One turning vector, and how many ticks it has turned:
The counts run from 0 to 291.
[ 38  14  21  43   8 -36   3  -4 -51   4  19  -3  -6  16 -38  -8 -15 -18
  22 -33  23 -22 -38  -5   3  -9  18  56  34  15 -64   4   5]	164
[-11 -53  14  28 -66 -28  -1  13  15 -37  18   6  20 -24 -19   7  15  -7
  44  -6  20 -12 -28  21  50  -4   7  13  51  34  -4  -4  33]	58
[-17  17   6  18 -10 -63 -10   3 -49   1  28  34  -8 -15 -42 -20   6  -6
  62 -20 -17  27 -27 -29  -9 -20  12   1  41   2 -11 -44  26]	137
[-15   3 -11  10 -42 -53  21  49  15   6  15 -14  26  16  13  -3   4 -18
  69  15 -23 -22 -21 -16   4  18  15 -13  48 -15 -54  -8  25]	98
[ 16  18   3  31  -9 -29   6  18  21   2 -13  22  33   1 -68   1  18   2
  58 -20  -1  15  35 -18  -3  -8  43  31  46  36 -40   5  23]	23
[  0   0  29   1 -18 -89  -6  20 -33  17  40   7 -25  18 -68 -24  24 -17
  -8 -22 -13   6 -28  16  -8 -12  28 -23  -1   6  -3 -20  34]	129
[ -8  10  44   2  -8 -69   4  23  -8   5  35  11 -19  13 -51 -31  26 -18
  36  -1 -37  15 -40   1 -20   7  28  -5  32  -3   4 -20  54]	127
[ 10 -18 -27  31 -11 -26  17   2   1 -45  17  19 -18 -21 -26 -29  30  -1
  60   0  14  -6 -20  11  44 -15  33   1  22  61 -38  -9  37]	51
[-17  -6  50   1 -36 -65  -4  29 -15  25  37  -1 -22  30 -38 -18   4 -29
   5   3 -34   4 -12   6  -3   3  40 -32   4  13 -52  12  32]	117
[ 23 -45  47  28 -67 -32 -22   4  17  12   4   5  18   6 -53  -6  10 -25
   8 -22  18 -23  16  47   1  -1  28 -30  27  38  -6 -13  21]	220
[  7 -62  14   3 -41 -28   9   7  -6 -49   7  12  14 -19 -27  -5   8  20
  62 -10  12   9  16 -12  31  10  27   4  52  34 -29 -17  35]	47
[ -9   1 -11  38 -21 -34  42   6   0 -15  10  18  16 -16  11 -25  30  11
  43  -4   4 -11 -14   3  19 -10  12  10  43   2 -87 -14  65]	252
[-14  20  23  17  -9 -62  -4  21   2  11  28  15 -20  -1 -50 -30  21  -3
  45  -3 -36  17 -48   5 -25   4  14  -5  47  12  -9 -24  47]	126
[ -4 -25  29   6 -40 -47  15   2 -47  17  23  10  -6 -13 -14 -16   7 -48
  39 -47  10  32 -52 -24   6  -2  24 -12  48   6   8   2  28]	144
[ 31  10  30  21  -9 -36  16  19  20  15 -36  -4  14  36 -55 -12  15 -38
  35 -21  22 -28   1   4  -9  14  54  49  22  26 -25   4  40]	13
[  2 -13  10   7 -18 -47  12  -5 -55  27  28  15 -16 -16 -19 -25   8 -44
  39 -47  11  38 -51 -15   6 -15  13 -20  47  26  -2 -10  27]	143
[ 23   6  -1  42 -26 -35 -25   2  18  -3   1  18 -15   8 -56 -32  13 -18
  38  -6  16 -41  -6  49  -2  -6  33 -16   6  69 -26 -15  23]	216
[ 41  -2 -29  22   6 -54  -1  16 -27  -1  21   1  19  22 -42  15  -9  21
  61 -26   8 -30  14  -7   0  26  41  18  21  37 -42   4 -32]	187
[ 43   1 -42  25  19 -47  12  10 -15   3  16   4  18  20 -33   2  -1  13
  77 -21   2 -14   0  -1  -3  26  37  15  37  50 -33  -6 -22]	188
[ -4 -52  24  20 -66 -38  -7  19   6 -55  19   2  20  -7 -28  10  11   6
  39   2  21 -35 -17  27  47   3  13  23  36  18 -11 -20  34]	59
[ 35  12  22  39  -6 -21  33   0 -17   7  35   2  23  19 -39   5   7 -54
  21 -45   9  -3 -45  -3  16   3  43  37  36  14 -17  32  23]	167
[-35   1 -18   5 -17 -90   0  42 -29  28  19  -5   2  19 -25  23  21   1
  42  -3   6  -2 -16  26  21 -13 -11 -32  48  16  -1  -2 -17]	285
[ 17 -49   5  -1 -26 -21  27   7  -4 -52  16   7  -1   2 -25 -27  26 -27
  37  -6  32 -12 -13  30  51   0  39 -13  23  45 -25  -2  48]	53
[ 48 -42 -12  31 -10 -57  11   4  -3  38  15   0 -11  17 -20   3  22   2
  41 -24   9 -29 -25  11   8  31  48  -9   6  64 -22   7 -24]	193
[  3 -35  19  59 -32 -23   3  -5 -14   1  33  17  -3  -3 -19  -2  26 -14
   7  -1   9 -39 -15  41  57 -43  -5 -19  28  45 -51 -10   3]	67
[ -4 -23   9  -3 -29 -57  27  33  29  42  14 -19  10  38  -1 -18  20 -41
  26   5 -34   0 -41  13  12  18  10 -22  32  12 -47  -8  50]	104
[-18  -2   0  16 -19 -75  -5   9 -25  39  36  25  -3  -5 -55 -13  21 -22
  12 -33 -24  46 -30   9  -2 -21   4 -27  35  26   8 -23  22]	131
[-12  -9 -25  25 -48 -67   5  40  -9  36  15 -15  17   6  14   8  -1  -5
  46   1 -13 -23 -14  -8   6   0  -7 -36  39   5 -76  -1 -12]	96
[  2 -30   5   1 -36 -44  45  36  -1  25  22 -14  34  36  10  -4  14 -47
  32  -3 -21 -12   4   2  27  -1   6 -51  38  -8 -52  -4  25]	93
[-20 -17  24   3 -28 -68  -1  11 -25  37  31  19  10  -3 -45  -9  18 -27
  18 -38 -27  51 -19  -3  -3 -15   6 -22  52  15  14 -23  32]	132
[ 33 -30  14  34 -12 -35  32   7  -9  16  29  11  43  12 -21  34   8   3
  62 -32 -13   0   8 -22  11  29  47  12  49  27 -13  17 -24]	184
[ -2  -2 -23   7 -11 -56  24  34  28  44   6 -15   6  30  -4 -28  16 -33
  34   7 -30   0 -43  17   6  13   3 -22  35  19 -53 -10  49]	103
[ 38 -35 -17  36  -2 -47  11   4  13  -4   4  17 -19 -21 -52 -18  56  32
  36 -16   2  -2 -16  -2  10 -13  35   0  16  58 -31 -27  23]	39
[  7 -15 -27  46 -28 -53  12  32   2  19  16  -7  39   2 -11   6  16   4
  44   2 -12 -34  -9  17  10 -19 -39 -19  64  -7 -46 -38  -3]	85
[ 15 -60   8  -1 -37 -34  11   9 -14 -41  18 -10 -14   5 -31 -15  19 -22
  16 -15  40 -21 -10  38  50  -4  29 -18  15  47 -32   3  31]	54
[ 39 -47  35  10 -12 -43 -12  -6   1   4  -4  12  -2  37 -27 -19   4  -2
  43   4  -2 -43  12  13  14  25  57  12   1  59 -37 -27  16]	203
[  -3  -23  -12   29  -38  -58    7    9  -20  -13    4   -4   20  -18
   -1  -10   17   31   18  -12   21  -23    6   10   11  -17   -7    4
   35   -2 -102  -27   35]	250
[ -6  19  21   5  -4 -55   4   7 -47 -17  27  32  -4  -7 -39 -29   7 -24
  61 -23 -16  22 -18 -29  -6 -17  27   6  42  -3  -5 -37  44]	138
[ 30 -37  -4  26  -9 -36  26  -1  26  -6  12  29  -5 -20 -42 -16  61  11
  37 -16  -6   9 -12  -6  28 -10  48   0  20  53 -14 -20  38]	40
[-33   0  13  -7 -43 -73  -9  43  20  17  18   0  40  33 -26   3  -9 -17
  32  10 -42  11   1  -9   5  16  13   9  30  -1 -45 -15  46]	110
[ 56 -30  -3   0  22 -30  34   6   2   2  12  -4  20  33 -30 -11  11 -13
  71 -21  -2 -15  -7   5   4  50  49   7  43  44 -14  -2   9]	190
[ 37   0  22  17 -11 -46   4  18   6  27 -32 -10   6  39 -63 -13  18 -34
  13 -26  34 -27   8  13  -4   2  52  32  11  34 -34   3  31]	14
[ 30 -34  16  28 -21 -45 -17 -15  -4  15   4  26 -18  29 -29 -20   5  -6
  40   6   3 -45   9  15  21  11  59   0  -9  73 -43 -18   4]	204
[ 17 -45   0   2 -42 -51   9   9  22  15   9   7  40  25 -22  20  13 -13
  56 -24   1 -18  -2  -3  27  47  61  12  24  43  15  -2  -3]	196
